array([[-1.69, -0.25, -3.42,  2.96],
       [-3.95,  4.27, -1.58, -2.10]]) -> -1.69

array([[ 3.22,  1.99, -3.03, -4.05,  2.38],
       [ 2.81,  1.74, -3.20, -3.50,  1.90],
       [-0.75,  0.03,  0.39,  1.16, -0.35]]) -> 2.81

array([[-2.49, -4.09, -0.99,  1.10],
       [-5.08,  2.53, -2.19, -0.24]]) -> -2.49

array([[-2.85,  4.15,  4.05,  3.94, -4.09, -3.92, -4.16],
       [-3.75,  5.50,  5.36,  5.22, -5.42, -5.19, -5.50],
       [-0.21,  0.29,  0.29,  0.28, -0.29, -0.28, -0.30]]) -> -3.75

array([[ 0.25,  3.15, -3.54, -0.50,  0.47,  2.99,  0.13],
       [ 2.25,  2.73, -3.81,  0.72,  1.17,  4.39, -2.54]]) -> 0.25

array([[ 0.88, -1.24,  2.96,  2.57, -1.23],
       [-1.08, -1.49, -0.61,  5.48,  4.11]]) -> 0.88
---
[[-1.72, -2.23, 2.74, 1.39], [-2.36, -4.11, 3.44, 4.21], [-1.08, -0.34, 2.05, -1.44]]
-1.44
[[-2.38, 4.77, 1.99, -1.82, -1.34], [3.99, -2.26, 1.60, -1.59, 0.12], [1.55, -1.38, 2.11, 2.89, 0.39]]
0.39
[[1.12, -0.82, 0.40, -0.09], [0.79, -1.49, 0.63, -0.99], [0.28, -0.05, -4.12, 2.25]]
2.25
[[3.60, 5.56, -0.36, 0.49], [4.68, 4.04, -0.68, 0.62], [3.20, 5.49, -0.66, 0.67]]
0.67
[[-0.17, 4.32, -1.74, -2.41, -4.67, 0.55], [-1.20, -2.71, -0.19, 0.26, 2.55, 0.32], [1.15, 0.96, -0.81, -0.89, -1.38, -0.01]]
-0.01
[[2.27, 2.43, 3.37, -4.41, -4.78], [2.59, 2.78, 4.37, -4.05, -3.58], [3.27, 4.49, 2.38, -3.96, -4.04]]
-4.04
---
-0.065   0.114  -0.037  -0.147   0.163  -0.124  -0.152
-0.146   0.163  -0.110  -0.202  -0.174  -0.146  -0.162
-> -0.174

 2.0  -0.7   1.5   1.6  -0.2   2.0  -1.0
-1.4  -0.5  -0.4   1.8  -1.6  -0.8   0.5
-> -1.4

 0.145   0.083  -0.150  -0.122   0.132  -0.129
 0.099   0.191  -0.131  -0.187   0.109  -0.186
-0.149  -0.236   0.140   0.065  -0.168   0.178
-> -0.187

-0.4   0.1  -1.5  -0.9  -0.9   0.7
 0.1  -0.1  -0.9  -0.8  -0.7   0.5
 0.4   0.4  -1.9  -1.2  -1.1   1.9
-> -1.5

 10.84   -2.07   -4.45   -6.60  -14.75   -2.77   -4.00 -> -6.60

-0.01  -0.05  -0.04  -0.17
 0.11   0.00  -0.07  -0.12
-> -0.12

-0.034   0.054   0.196  -0.109   0.078   0.010   0.089 -> -0.034

-194.74   203.27   162.33    61.06    49.88
 -19.11   118.51   215.16   -71.44   113.94
-> -71.44

-0.05  -0.08  -0.10   0.03
 0.01   0.06   0.06   0.04
-0.14  -0.09   0.05   0.17
-> -0.10
---
[[ 3.28  1.93 -3.34  1.36]
 [-2.97 -0.69  4.26 -0.29]] -> 1.93

[ 5.13 -3.30  1.56 -0.41] -> -0.41

[[ 1.43 -1.77  1.53  1.40  1.71]
 [-3.50  4.11 -3.60 -3.69 -4.12]
 [-2.98  3.68 -3.14 -3.11 -3.66]] -> 1.71

[-2.24  5.34 -3.83 -4.59 -4.77  3.81  4.91] -> 3.81

[ 0.00 -0.81 -0.52  2.33 -0.92  4.75  5.00] -> 2.33

[[-5.41  1.06 -3.87 -5.22]
 [ 0.00  2.81  0.25  0.00]] -> 0.25

[[-3.46  0.77  0.70 -3.22  0.37]
 [-2.87  0.49  1.12 -3.46  1.14]
 [-0.10 -4.96  1.27  0.59  0.65]] -> 1.12

[ 4.02  2.28 -2.17 -2.35  0.51 -1.63] -> 0.51

[[ 0.12  4.84  0.29 -0.84  0.74 -1.07  0.86]
 [ 2.09  3.16 -1.61 -0.80  2.01 -3.83 -0.69]
 [ 1.17  3.83 -2.31  0.70  0.30 -2.61  1.28]] -> 3.16
---
[[ 1.08 -0.75 -1.54 -2.93 -2.35 -1.94]
 [-0.02  0.64 -2.61  0.17  4.19 -0.96]] | 4.19, 1.08

[[ 0.58  1.01  1.69 -1.21  4.50  3.12 -2.09]
 [-1.19 -1.82 -1.46 -4.88  1.27 -0.97 -0.48]] | 4.50, 3.12

[-5.60  3.84  2.96 -3.00 -3.65  0.75] | 3.84, 2.96

[ 1.66 -0.31  4.81 -0.25] | 4.81, 1.66

[ 0.08  4.72  2.91 -1.15 -0.61] | 4.72, 2.91

[-4.19  5.63  1.16  0.92 -0.92] | 5.63, 1.16
---
Input:
210  189   17  174  182
121   21  194  221  115
Output: 210

Input:
-21   20  -18   22    8
-45  -35  -30   25  -10
 27   27   -4  -37   34
Output: -21

Input:
-28  -17   22  -34  -28
-29  -16   29  -33  -20
Output: -28

Input:
45  48  31  51  83  12  63
38  57  47  54  42  37  49
Output: 45

Input:
 433  -930   756   549
-622   573  -743  -962
Output: 433

Input:
39  64  97  47  33
 5  46  38  41  26
47  45  67  90  61
Output: 39
---
0.34	-0.04	0.04	-0.06	0.62	-0.34	0.06
0.23	0.00	0.25	-0.06	1.28	-0.74	0.02
-4.47	1.30	3.22	2.29	-1.80	2.61	-1.63
-> 0.34

0.67	-3.32	-1.42	0.69	1.13	4.84
2.10	1.17	-2.02	0.95	0.02	-2.80
-0.19	3.37	-1.74	-2.46	-3.11	3.73
-> 0.67

-4.84	-1.97	-2.21	-3.04	1.62	0.73
-1.16	-0.43	-0.17	3.13	1.31	2.81
1.58	0.57	0.92	1.53	-0.65	-1.49
-> -4.84

3.83	-3.91	3.48	-2.73	-2.70
-1.58	3.40	-2.56	1.34	2.50
-5.40	3.83	-2.04	3.72	-4.52
-> 3.83

-0.02	-1.90	-1.05	0.86	-0.15	0.03
4.85	-1.46	2.14	-2.31	-2.32	4.81
5.15	-2.18	-0.18	2.86	-2.17	5.38
-> -0.02

-0.36	3.14	1.20	-0.06
0.70	3.04	-1.91	2.43
-0.41	-1.27	4.38	-1.13
-> -0.36

2.92	1.34	1.47	-1.98	1.56	-5.51
-3.43	-1.84	-1.88	-2.87	-4.33	0.83
3.53	-2.51	-4.61	-5.68	-3.21	0.30
-> 2.92

-4.24	-4.34	3.56	4.72
5.15	5.03	-4.13	-5.53
-3.60	-3.60	2.93	4.02
-> -4.24
---
[-1.6  1.1  1.3 -1.5]	1.3

[[  28.657  -10.237  -93.808   44.885  -62.426 -153.169]
 [ 108.521 -135.302   37.729  -14.129 -119.885   28.767]
 [ -37.320 -123.847  -79.570  190.131   34.079 -200.999]]	-93.808

[[-1.34 -1.29  1.67  1.65 -1.27 -1.20  1.75]
 [ 0.25  0.27 -0.04 -0.04  0.22  0.24 -0.04]]	1.67

[ 152.102 -194.309  120.154  -66.884  157.311    7.277]	120.154

[[-101.55  -59.51  191.52 -147.29]
 [ -25.97  -45.00    3.90  -74.87]]	191.52

[-0.24  1.65 -1.08  1.76  0.20]	-1.08

[[ -6.23  16.13  -4.63  10.94]
 [ -1.97 -13.75  -0.43   4.48]
 [  7.79  -1.87   6.00  16.08]]	-4.63
---
array([[ 0.36, -0.88, -5.23, -1.62],
       [ 4.23, -0.92, -1.08,  2.34]]) >> -5.23

array([[ 5.25,  0.19,  5.24,  5.26, -2.65, -0.13,  3.79],
       [-0.88,  0.68,  2.01, -3.73, -3.47, -1.60, -2.27],
       [-2.18,  0.96,  0.79, -2.56,  3.75,  3.47, -4.08]]) >> 2.01

array([[-0.67,  2.97, -1.24,  1.57, -1.04, -1.92, -0.76],
       [-1.88,  1.96, -0.33,  1.68,  0.61, -1.13,  0.07],
       [ 1.81,  0.95, -4.30,  2.48, -3.90,  1.82, -1.08]]) >> -0.33

array([[ 5.15, -3.13,  0.21, -3.16,  2.60, -0.28, -0.93],
       [-0.90,  0.29,  1.24,  0.12,  1.01,  1.29, -1.03],
       [-1.93, -0.19,  5.16, -0.18, -1.70, -1.14, -0.34]]) >> 1.24

array([[ 4.29, -0.74,  0.24, -0.04, -2.28],
       [ 5.60, -1.72,  0.80,  0.81,  0.28]]) >> 0.24

array([[ 2.96,  3.63, -2.82,  2.56],
       [-0.46,  2.43,  3.77, -0.25],
       [ 3.62, -0.74,  4.62, -4.24]]) >> 3.77

array([[-0.93, -0.86, -2.29,  1.98],
       [ 1.74, -1.76,  2.44,  0.17],
       [ 1.69, -5.29, -1.60, -2.62]]) >> 2.44

array([[-0.81,  1.72, -0.19,  1.20,  4.48,  0.95, -0.84],
       [-1.76, -0.80,  0.52, -3.28, -2.76, -0.23,  0.91],
       [ 1.56, -2.58, -2.44,  1.86, -2.71, -0.03, -0.80]]) >> 0.52

array([[-1.33, -0.12, -0.53,  4.32,  3.94],
       [ 2.05, -0.34, -2.09,  0.99,  1.31],
       [ 4.97,  0.19,  2.83, -1.65,  2.81]]) >> -2.09

array([[-4.16,  2.22,  0.38, -3.65, -3.89, -0.75,  1.96],
       [ 0.30,  3.05,  2.26, -1.39,  2.11, -2.63,  0.30],
       [ 2.05,  1.83,  2.47,  3.42,  0.21, -0.07,  4.93]]) >> 2.26
---
[-0.66  0.30  2.16 -1.62  5.34  0.57] out 5.34

[[ 2.46 -0.15  1.47  1.91 -2.14  1.71]
 [ 1.73  5.56  2.74  3.15 -2.58  2.37]] out -2.14

[ 2.34 -0.38 -2.40 -4.17  0.55 -0.79] out 0.55

[ 1.60  4.24 -5.06 -2.83 -0.74  4.10] out -0.74

[ 1.47 -4.31 -4.81 -4.99 -2.44  0.50] out -2.44

[[ 2.15 -2.01 -4.54  3.34  3.74 -2.87]
 [ 0.35 -1.56 -3.11 -0.16 -4.02  3.31]] out 3.74

[ 4.58 -3.24  4.89 -3.65  4.38  5.37] out 4.38
